In the rows, 128 means zero.
The rows of T fall into 3 groups, which share some directions, and each row is roughly a mix of its group's hidden directions, except some rows that fit no group.
T (160 x 14):
[[128 119 104 142 138 174 116 164 155  88 173 141 109 112]
 [144 119 143 114  52 129 112 146 142 112 131 138  84 119]
 [ 73 176 110 127 118 116 133 113 140 158 103 100 132  96]
 [ 91 153 114 127 134 193 106  97 106 151 125 104 132 121]
 [144 153 164 108 102 140 105 136 171  99 148 149 158  95]
 [181 150 116 125 138 149 112 109 141 137 152 140 190 110]
 [169 131 103 145 114  81 150  85 140 156 130 126 111  95]
 [152 148 151 170 149 141 116 167 145  85 153 128 124  91]
 [104 158  88 120 139 121 141 170 175 146 163 146 138 145]
 [170 137 126 161 163 139 134 175 136 103 171 112 133 111]
 [109 139 144 161 118 160  86 139  94  87 107 110 132 163]
 [146  88 127 125 120 105 185 120 135 138 130 133  70 141]
 [ 95  96 153  88 132 134 111 116  83 117 141 171 140 107]
 [127 103 137  73  99 125 168 111 113  91 100 136 100 118]
 [137 173 141 102 134  81  77 107 130 140 133 120 104 104]
 [122 155 183 127 102 157 167 151 106 109 110 155 145 138]
 [ 73 139 112 147 129 100 130 130 167 105 150 150 141  85]
 [ 96 111  93 115  82 133 130 171 101 105 139 144 107 158]
 [166 153 103  90 117 128 102 148 165 174 106 128 130 148]
 [ 84 163  94  94 152 122 168 107 112 149 146 139 140 114]
 [194 120 166 115  83 116 125 138 113 137 146 111 139 144]
 [ 95  86 117 128 107 112 106 122 166  94 115 109  82 113]
 [ 54 126 119 107 139 106 151 136 136 112 157 113  99 111]
 [131 174 134 133 136 103 159  97 131 172 139 156 128 173]
 [ 88 109 149 171 131 120 114 132 159  68 126 150 136 121]
 [144 189 127 168 135 144 116 160 146 120 174 122 131 133]
 [107 133  61 118 121 114 165 132 129 161 122 162 144 149]
 [154 106 112 110 123 122 131  86  79 151  82 160 130 135]
 [105 155 106  82 105 117 151 151 170 117 158 151 152 114]
 [158 111 167 125 108 129 109 139 119 170 149 130 147 186]
 [151 132 114 147 148 150 140 160 149  76 153 108 122  80]
 [128 127 142 138 107 153  69 110  78 103 106  99 123 125]
 [152  92 108  83 103 110 140 148 148  89 145 136 126  89]
 [170 115 172 118 127 142 147 129  65 150 129 125 139 152]
 [140 151 156 135 119 164  96 181 140 100 168 112 123 143]
 [106 125 150 152  85 107 107 138 113 130  73 142  89 112]
 [171 149 159 129 148 113 139  95 117 178 132 136 160 100]
 [ 86  99  88 154 103 129 119 110 143 131  93 114 100  92]
 [107 128 141 171 146 139 112 124 121 168 133  66  98 128]
 [137 162  97  92 145 120 153 138 155 183 120  95 119 128]
 [112 111 128 118 144  81 121  82 118 182  92 131 130 134]
 [117  54 108 131 149 128 145 124 117 123  89 116 142  98]
 [106 157 146 148 141  98  96 158  98 165 126 116 108 171]
 [132 147 115 125 123 112 146 108  57 151 136 160 153 100]
 [149 145 135 107  66 101  85 143 143 139 125 148  99 117]
 [154  87 132 164 163 120 147 120 173 115 102 107 113 156]
 [ 79  96 159 145 173 151 132 137 118 138 146 135 168 140]
 [104  74 125 140 152 144 123 122 130  89 148 174 158 136]
 [112 126 113 170 134  82 130 150 146 160 125  97  82 109]
 [ 86 125 138 142 159 146 140 146 117  94 126  71  95 142]
 [162 129 130 114 192 107 103 114 148 156 150  92 129 130]
 [156  46 147 116 104 137 117 142 130 127 123 103 121 121]
 [181 105 126  93  77 141 119 114 108 155 119 139 110 109]
 [122 178  93 150 141 104 145 148 130 134 124 184 122 101]
 [135 129  94  90 101 148 105  93 149 141 130 144 154  77]
 [132 176 125  97 134 146 151 127 101 149 105 140 181 156]
 [155  60 143 144 108 122 118 145 107 155 109  97 150 136]
 [179 128 161 135 164  93 158 118 111 120  91 154 132 130]
 [151  98 147 157 112  80 117 149 135 105 137  93 117  85]
 [140 164 137 149 150 104  87 109 175 115 105 105 158 113]
 [100 141 106 108  92 104 180 139 108 157 113 128  88 133]
 [ 61 134 136 113 147 131 172 127 121 114  94  96 116 128]
 [ 95 133 161 118 102 144 163 118  68 116 127 138 127  93]
 [173 112 101 121 117 143 181 110 143 100 153 154 134 102]
 [ 82 114 113 168 155  77 137 148 144 139 130 145  95 136]
 [129 175 156 140 174  91 113 144 119 130 114  84 134 111]
 [163 121  97 157 171 104 130 126 144 124 143 113 127  69]
 [148  68 109 129 121 135 181 142 118  95 119 124 108 105]
 [155  80 122 158  99 140 135 150 156 104 135 148  99 165]
 [150 175 152 137 134 135  77 154 148 112 159  98 136 109]
 [155 124 142 161 124  61 127 128 131 119 133 175 152 143]
 [153 107 152 140 144 163 137 142 180 138 178 132 122 156]
 [170 154 138 114 152 102 151 104 119 114 115 113 176  88]
 [145  82 109 117 118 103 100  96 160  88 135 160 152 129]
 [102 128  90 155  83 129 113  93 120 170 108 149 152 139]
 [107 170 120 135 148 202 120 147 138 145 145 126 113 137]
 [ 97 101 127  79 130 126 147 103 142 112  98  72 120 130]
 [137 131 160 137 117  77 138 117 117 140 134 159 169 179]
 [116 150 164  84 146  77 122 103 117 146 104 121  96 139]
 [123 141  80 133 142 130 124 145 167 135 173 183 121 128]
 [129 160 122 119 173 107 133 140 160 149 169 157 172 124]
 [160 141 111  83 143 129 159  82 130 127 137  82 153 133]
 [155 106 152 157 135 142 103 106 110 157 122 146 132 192]
 [ 93  67 127 116 140 161 125 167 105 111 119 139 118 155]
 [141 147 142 137 111 135 127 118 189  79 140 132 166 102]
 [ 91 165 121 168 146 120 140 170 118 120 169 111 110 105]
 [130 148 116 116  95 142 177 151  88 168 102 142 115 153]
 [107 123 134 109 105 165 120 166 151  65 122 103 118 135]
 [136 114 107  73 127 157 119  91 158 106 142 153 162 116]
 [ 93 144 114 138 116 123 135 166 120 150 107  94  69 150]
 [102 128 127 159 101  80 156 136 154 138  92 157 101 108]
 [129 137 110  95 127 165 108  75 158 162  96 132 144 114]
 [121  96 111 145 174 101 131 121 177 143 153 140 129  88]
 [140 153 161 129 101 142 128 138  99 139 119 122 192 168]
 [179 121 136 124 148 126 174 165 113  84 149 117 122 112]
 [193 143 137 135 112 134 174 112 117 141 101 115 138 160]
 [ 89  94 104 110  95 103 128 149 131 101 176 100 124 124]
 [ 98  96 104  91 139 141  93 151 133 169  99 128  94 121]
 [117  87 138 136 124 110 112 170  94 117  95  83  99 116]
 [130 117 114 124 168 101 169 110  84 138  87 139  99 143]
 [109 201 119 155 133 105 125 124 122 119 104 100 136  97]
 [ 96 138 102 132 149  88 120 163 156 169 135 120  83 131]
 [139 129 108 135 155 140 175 120 170  90 142 126 106  83]
 [ 88 133  89 126 138 108 104 138  77 108  91 130 125  97]
 [108 139  92 136 117 117 163 136 175 151  98  96  98 102]
 [112 157 164 106 119 124 153 144  92 170  81 142 116 116]
 [151 124 166 140 121 174 115 153 150 125 150 109 180 150]
 [ 75 144 146 124 133 101 100 103 130 162  81 105 118 135]
 [179  92 125 132 110 126 173  89 158 116 131 123 129 102]
 [160 109 162 171 113  87 122 165 115 115 167 128 132 130]
 [ 94 136 145 119 122  81 143  92 132 139  76 100 145 149]
 [118 105 134  94 103 127 101  79 164 123 134 100 170 114]
 [ 99 176  82 120 126 102 152 141 138 140 127 166 128  94]
 [122  99 125 178 114  82 108 152 119 114 178 121 121 130]
 [151 108 135 110  94 101 165  94 112 167 122 153 120 166]
 [116 109 104  86  98 115 129 138 192 150 155 130 128 147]
 [151 130  99 118 106 126 100 166 148 171 171 156 107 118]
 [147 129  96  88 131 139 142 128 137  93  98 150 118  69]
 [121 174 104  89 126 165 127 132 139 119 120 120 183 155]
 [137 123 159 100 142 109 114  87 131 121 136 151  95 189]
 [ 89 133 106 176 102 139  85 130 122 165 139 101 108 129]
 [127  90 164 153 134 141 147 104  86  94  92 146 141 149]
 [115 121 156 135 133 159 114 100 105 129  73  78 118 149]
 [135  71 128 106 158 134 181 137 125 150 139 153 112 152]
 [134 112  98 121  80 138 147 160 143 141 122 116  71 154]
 [110  98 165 118 158 137 112 128  99  91 131 100 104 175]
 [147 143 184  82 122 147 155 106  98 108 125 102 137 126]
 [118 129 111 156 109 170  74 147 134 117 134 117 176 107]
 [144  73  72 118 126 108 129 126 113 133 124 147  84 113]
 [118 139 146 164 159 137 136 118 161 105 107 151 186 104]
 [103 167 105 141 134  97 119 109 181 150 148 151 154 106]
 [131 139 155 137 109  86 156 140  72 123  79 118 128 124]
 [129 141 129 154 123 142 139 166 105 143 130  84  74 166]
 [137 143 108 174  90 144 177 155 136 103 139 114  98 124]
 [160 107 120 120 110 172 122 166 106 127 115 108  83  92]
 [103 129 112 191 123 141  99 164 107 115 136 119  89 137]
 [151 132 111 162  81 151 133 153 156 105 162 116  90 113]
 [138 125 111  98 119 114 154  71 106 116 160  93 132  93]
 [117 164  91 124 144 133 160 106 148  85 128 144 117  78]
 [108 153  87  90 147 130 157 104 167  92 128 108 116 112]
 [159  99 131  90 121 151 159 153 113  72 148 145 115 120]
 [156  97 106 135  92 130 182 144  84 104 113 132 140 125]
 [132 149  96 111 122 136  93 119 125 145 174 148 166  81]
 [ 99 134 105 111 171 180 144 119 106 120 142 143 115 171]
 [ 98 134 147 109 101 149  81 128  79 132  92 133 122 100]
 [101 127 135 170 155 136 130 162 107  96 144  84  90 123]
 [159  93 111  89 104 106 158 141  82 135 139 163 124 133]
 [116 151 128 108 142 171 141 128 132 163 137 155 132 194]
 [118  70  98 156 101 126 167 109 120 151  92 126 131 127]
 [ 97 155 109  92 116 145 139 126 112 167  80 136 149  93]
 [132 134 109 157 112  92 156 174 177 116 147 125 144 154]
 [127 162 134 117 112 100 145 100  83 140 105 164 174 118]
 [100 171  85 138 153 115 143 140 160 150 146 143 110  90]
 [ 90  85 103 141 166  92 129 111 169 117 136 129 117 105]
 [141 135 113 109 107 121 104 109  92 159 145 180 158 163]
 [128 106 110 103  91 128 105  96 102 108 142 123 161  74]
 [ 78 111 123 112 132 116 152 142 161 143  85 113  87 106]
 [106  77 138 129  83 140 161 132 115 140  97 124 109 167]
 [177  97 146  97 106 121 131 128 112 160  98 133  88 155]
 [147 143 110 142 165 121 131  93 170 125 133 118 152  69]]

One row of each group comes first, with its name. Which group is each row after those in?
[126 102 133 107 101 106 171  94 121 161 113 152  98 166] -> (115)
[125 126 122 179 148  71 142 144 102 139 145 155 112 157] -> (104)
[140 105 150  97 124  90 162  79 139 106 140 104 109  99] -> (61)

[111 109 138 143  80 133 103 170 147 134 138  76 102 137] -> (104)
[141 109  91 136 149 134 123 158 100 185 156 137 100 152] -> (61)
[177 112 129  89 123 131 147 152 175 149 101 146 103 139] -> (104)
[ 78  99 125 141 170  97 164 120 139 116 112 106  99 142] -> (61)
[110 117 133 109 148 117 116 100 108 131  76 114 186 101] -> (115)
[ 79 160 101 123 132 159 142 128  86 136 140 135 166 101] -> (61)
[153 133 153  83 100  96 121 103 104 159 136 155 117 167] -> (115)
[148  93 129 107 123 168 107  99 139 150  89 130 116 177] -> (104)
[129  85  97 101 182 130  96 102 141 121 149 120 150 146] -> (61)
[ 99 136 125 152 125 162  77 185 112 105 134 112 136 133] -> (115)
[120 131 149 128  71 123  96 103 113 153 135 130 181 149] -> (104)
